(in the rows, 100 means zero)
Where one turn sends some rows of the set: a few examples, then the rows asked:
tob: 102,107,95,113,102,89,94,92,103,105,82,103,98,97
dubo: 94,105,95,99,85,88,95,102,99,107,100,119,93,101
Dit: 99,101,91,112,97,87,98,98,109,107,90,100,85,102
Rizoz: 101,101,109,108,105,104,99,91,77,110,97,97,97,101
kape: 101,106,87,105,103,95,80,108,80,119,107,98,102,119
Duse: 80,92,96,97,120,83,82,108,100,100,91,109,99,108
ranol: 97,92,99,111,111,91,105,89,83,115,100,96,95,103
Gizut: 109,91,108,107,105,98,79,98,84,111,108,109,82,115
fak: 80,94,101,94,106,86,82,111,90,102,96,122,102,109
Revo: 87,118,99,95,100,93,90,107,87,111,100,117,97,104
suboz: 102,92,110,110,117,101,93,99,75,112,100,104,90,107
Mut: 81,95,91,106,97,92,95,94,92,93,94,107,110,96
mak: 100,91,91,101,122,96,76,106,86,107,102,102,84,94
bizu: 91,98,98,113,105,95,103,93,91,112,98,102,109,94
fupo: 113,103,85,102,103,96,84,103,84,118,100,100,102,115
gube: 90,102,95,97,96,86,79,93,97,100,105,89,90,124
dubu: 90,110,107,97,105,109,77,104,90,91,102,98,90,102
tud: 97,91,95,96,104,86,84,105,107,91,106,100,87,118
tolu: 94,92,103,97,97,95,68,103,86,104,110,118,86,109
vobi: 80,93,95,105,90,92,88,105,93,87,98,108,105,109
Pubi: 101,98,98,88,108,101,80,110,89,91,108,104,80,106
pigal: 85,89,97,105,90,91,76,101,102,93,106,113,88,104
Sep: 109,98,83,103,110,90,81,97,77,116,96,95,91,108
gotal: 96,100,97,114,111,100,92,113,86,98,79,97,101,111
soli: 100,97,94,111,100,99,95,107,76,104,89,95,109,115
guz: 104,90,107,111,107,96,84,89,80,115,102,93,86,112
vip: 98,94,90,90,100,84,78,93,100,101,102,94,87,120
mimo: 87,82,100,99,105,80,75,96,98,101,101,99,89,119
ros: 95,85,108,108,114,95,69,101,80,109,103,107,88,111
kufu: 108,92,89,108,108,95,85,96,87,124,106,98,104,104
savet: 97,84,106,112,104,96,67,101,95,99,104,112,86,112
ziv: 75,98,97,105,117,81,80,105,98,107,97,104,102,111
Mivom: 101,112,95,97,98,87,93,101,101,105,94,117,108,108
rogib: 99,94,107,103,117,108,77,98,88,107,103,101,93,89
Gerin: 88,102,99,120,108,99,88,111,84,99,86,90,95,113
sakop: 101,97,108,90,98,102,76,94,84,95,104,97,84,112
Sis: 94,112,95,87,97,91,94,108,91,105,95,119,96,108
palu: 88,97,89,105,91,88,100,97,92,105,102,105,114,108
dutur: 100,104,103,89,108,109,75,103,85,90,96,100,90,105
Ris: 92,95,97,120,95,94,99,102,100,98,86,99,94,99
zisaf: 89,97,99,99,112,85,87,111,105,93,95,112,107,116
nono: 92,100,93,102,97,94,107,90,80,104,97,100,105,103
pur: 87,93,87,103,87,88,80,94,99,95,103,113,105,104
Vupum: 94,100,94,109,114,98,74,102,101,116,111,101,93,93
funos: 91,92,99,102,93,96,68,104,91,91,103,118,99,113
nez: 103,94,93,108,119,100,75,100,101,112,100,99,92,92
tez: 103,105,94,110,108,96,88,98,78,101,78,95,98,106
zekab: 94,109,96,115,93,91,94,97,103,109,97,97,81,101

Dit -> gotal
mimo -> fak
And these:
Rizoz -> guz
ranol -> suboz
Vupum -> dubu
Sep -> mak

Where one turn sends some rows of the set: a few examples, then the rows asked:
magif: 101,90,68,87,87,121,95,98,87,85,117,97,89,100,100,110,97,104
diput: 102,98,75,94,99,117,109,120,101,96,128,104,105,84,77,97,92,99
Pib: 109,86,74,101,91,115,118,110,106,91,128,116,104,113,98,104,79,108
lisig: 109,87,75,101,94,116,116,113,106,91,129,116,102,115,103,104,80,108
Boro: 100,95,77,92,100,120,113,124,101,97,129,101,107,89,76,97,91,97
pulu: 103,94,79,87,104,118,90,103,91,97,116,96,104,121,76,113,73,101
zetan: 108,87,74,103,93,116,118,109,106,89,130,115,103,114,101,101,81,107
Kolus: 100,87,68,88,87,120,96,100,82,87,114,96,89,101,99,110,96,105
nuf: 115,99,76,90,102,105,105,115,87,100,117,92,111,120,92,91,105,105
rin: 107,85,104,92,103,130,102,113,96,89,131,92,100,108,95,99,98,96
zapu: 105,93,78,89,105,116,88,105,92,98,116,96,104,121,76,114,73,104
dolit: 112,86,76,103,95,116,114,109,109,90,125,116,103,116,101,103,83,107
suvas: 90,79,73,107,96,120,93,118,94,82,120,95,106,107,84,104,94,122
Kebin: 116,98,78,89,101,104,103,117,88,99,116,88,106,119,90,90,105,103
sus: 90,78,72,108,95,121,95,119,95,82,116,96,108,109,86,103,95,121
gib: 94,82,78,88,107,119,92,108,106,118,111,97,101,108,101,96,89,100
vuna: 102,94,74,93,99,117,114,120,100,97,130,102,106,88,76,96,89,97
Nemis: 100,94,74,94,100,113,112,121,103,98,129,103,104,88,75,97,90,100
Bolar: 108,85,103,92,99,127,105,113,99,87,130,89,101,112,93,94,99,98
dapi: 107,88,105,90,99,127,103,114,100,88,129,92,101,112,94,94,98,95
sema: 115,97,78,90,101,105,105,116,87,100,115,88,109,120,92,89,102,104
gidon: 100,87,68,88,85,120,95,98,83,87,116,100,92,99,101,111,95,103
folur: 113,96,76,87,101,104,103,117,85,103,115,88,109,118,92,87,102,101
Tovub: 95,82,79,87,109,123,90,109,102,117,110,97,101,110,102,99,90,100
feb: 92,80,78,88,109,116,95,108,102,116,111,100,102,107,103,99,89,101
kir: 88,79,73,108,98,120,91,117,96,83,117,98,107,108,85,100,95,120
veros: 101,95,81,90,104,116,88,104,89,95,120,97,107,122,76,113,74,100
Refu: 106,84,104,89,99,128,104,113,96,88,131,92,99,112,93,94,98,97
gil: 95,83,79,86,110,120,93,111,105,117,110,96,101,108,100,99,86,99
Rupen: 100,89,70,90,88,118,97,95,85,85,117,100,87,101,99,108,97,101
nof: 91,82,74,108,94,123,96,118,99,80,118,97,109,109,84,104,92,122
Sigo: 103,94,76,88,100,116,90,101,89,94,115,96,104,121,77,110,71,102

Bolar -> Pib
Refu -> lisig
dapi -> zetan
And these:
kir -> veros
pulu -> sema
Nemis -> suvas
Boro -> nof
dolit -> Rupen

